138, 159, 196, 18, 119, 208 = B
143, 130, 150, 57, 43, 151 = C
168, 196, 159, 162, 154, 143 = G
138, 71, 132, 93, 119, 131 = S
73, 132, 132, 93, 56, 104 = J
138, 71, 132, 93, 119, 208 = Z
asked: 138, 71, 132, 93, 119, 208  Z
then: 73, 132  132, 93, 56
then: 196, 159  162, 154, 143

106, 122, 184, 151, 139, 171, 203, 239, 132, 162, 106, 76, 85, 205, 131, 82, 178 -> P
145, 121, 72, 110, 119, 88, 57, 30, 123, 105, 148, 178, 171, 47, 119, 191, 74 -> V
122, 184, 106, 151, 71, 124, 94, 141, 149, 115, 154, 121, 127, 108, 112, 93, 114 -> T
144, 143, 152, 94, 110, 169, 171, 91, 166, 98, 139, 138, 90, 194, 159, 99, 161 -> X
then: 152, 94  110, 169, 171
then: 106, 122, 184, 151  139, 171, 203
then: 72, 110, 119, 88, 57, 30, 123  105, 148, 178
then: 91, 166, 98  139, 138, 90

181, 193, 130, 99, 142, 112, 169, 165, 183, 177, 138, 171, 100, 108, 108, 171 -> A
128, 194, 156, 102, 112, 104, 131, 165, 194, 137, 121, 169, 170, 154, 194, 150 -> Q
195, 120, 138, 117, 130, 188, 146, 128, 214, 157, 84, 101, 79, 145, 123, 165 -> D
161, 120, 97, 104, 143, 161, 75, 108, 112, 140, 148, 84, 71, 97, 102, 113 -> E
176, 148, 182, 173, 138, 126, 161, 118, 215, 166, 148, 172, 128, 146, 136, 176 -> N
182, 158, 100, 111, 111, 153, 75, 139, 145, 152, 63, 85, 96, 95, 108, 130 -> M
179, 188, 113, 89, 143, 137, 203, 122, 181, 179, 101, 167, 96, 121, 101, 152 -> K
225, 165, 141, 143, 128, 150, 106, 118, 212, 181, 144, 134, 84, 117, 120, 166 -> L
190, 118, 140, 119, 112, 155, 122, 166, 190, 145, 57, 105, 86, 106, 116, 169 -> W
160, 116, 68, 115, 112, 137, 95, 108, 119, 170, 157, 88, 92, 99, 78, 112 -> F
then: 140, 119, 112, 155  122, 166, 190
then: 194, 156, 102  112, 104, 131

98, 71, 71, 144, 158, 119, 147, 115 : Revu
138, 63, 63, 107, 122, 131, 38, 133 : mot
157, 130, 130, 105, 98, 108, 58, 167 : Ludig
120, 178, 178, 142, 121, 155, 90, 139 : bekup
131, 129, 129, 104, 129, 158, 161, 110 : Mas
117, 99, 99, 111, 147, 74, 196, 144 : vop
142, 178, 178, 135, 116, 145, 123, 116 : fif
147, 121, 121, 107, 133, 84, 128, 118 : zerup
asked: 142, 178, 178, 135, 116, 145, 123, 116  fif
then: 147, 121, 121  107, 133, 84
then: 71, 71, 144, 158  119, 147, 115

38, 82, 164, 139, 128, 165, 151, 128, 174, 154, 128, 156 : pirek
96, 207, 149, 159, 143, 158, 118, 117, 195, 165, 127, 164 : dafo
139, 165, 131, 39, 111, 140, 120, 137, 190, 198, 127, 145 : bel
138, 216, 70, 54, 95, 134, 108, 118, 151, 180, 127, 79 : Lagi
39, 165, 139, 111, 131, 142, 173, 136, 65, 53, 129, 68 : ref
then: 165, 139, 111, 131  142, 173, 136
then: 139, 165, 131, 39, 111  140, 120, 137
then: 131, 142, 173, 136, 65  53, 129, 68
then: 149, 159, 143, 158, 118, 117  195, 165, 127
then: 165, 139, 111, 131, 142, 173, 136  65, 53, 129
then: 54, 95, 134, 108, 118, 151  180, 127, 79

114, 144, 123, 157, 99, 160, 161, 114, 146, 178, 146, 164, 137, 115, 111, 118, 163, 125, 96, 132, 132, 171, 117, 94, 149, 129, 138, 126, 157 : pako
157, 151, 144, 160, 123, 93, 85, 174, 105, 77, 110, 103, 116, 170, 136, 172, 123, 193, 152, 154, 178, 93, 144, 118, 109, 57, 132, 168, 97 : vedaf
139, 115, 209, 130, 134, 133, 129, 183, 110, 75, 128, 122, 98, 186, 137, 166, 118, 197, 136, 169, 178, 117, 152, 85, 117, 53, 122, 186, 107 : fonol
142, 69, 158, 109, 165, 106, 91, 156, 107, 63, 115, 74, 106, 149, 135, 157, 135, 176, 104, 152, 173, 92, 146, 103, 104, 55, 133, 160, 101 : Pufo
116, 203, 169, 170, 53, 179, 197, 150, 157, 114, 150, 215, 158, 163, 111, 157, 135, 164, 143, 149, 168, 192, 112, 100, 156, 98, 101, 160, 179 : vuro
105, 146, 90, 150, 96, 147, 141, 116, 150, 223, 146, 160, 140, 96, 127, 98, 145, 98, 99, 105, 100, 148, 119, 146, 145, 187, 145, 108, 137 : bufa
94, 193, 107, 108, 64, 172, 190, 119, 160, 87, 141, 209, 126, 106, 109, 109, 113, 92, 143, 99, 100, 178, 111, 147, 140, 154, 121, 97, 159 : riki
121, 171, 189, 117, 94, 151, 163, 149, 139, 34, 157, 151, 144, 157, 123, 159, 134, 190, 140, 155, 173, 160, 123, 90, 155, 29, 137, 158, 150 : nusa
115, 136, 88, 115, 77, 142, 145, 99, 135, 165, 145, 143, 129, 78, 123, 91, 117, 84, 98, 107, 94, 136, 117, 152, 149, 180, 110, 92, 131 : raveg
114, 144, 123, 157, 99, 160, 161, 114, 154, 178, 146, 164, 137, 115, 111, 118, 163, 125, 96, 132, 132, 171, 117, 94, 149, 129, 138, 126, 157 : Pefa
then: 157, 151, 144, 157, 123  159, 134, 190
asked: 114, 144, 123, 157, 99, 160, 161, 114, 154, 178, 146, 164, 137, 115, 111, 118, 163, 125, 96, 132, 132, 171, 117, 94, 149, 129, 138, 126, 157  Pefa

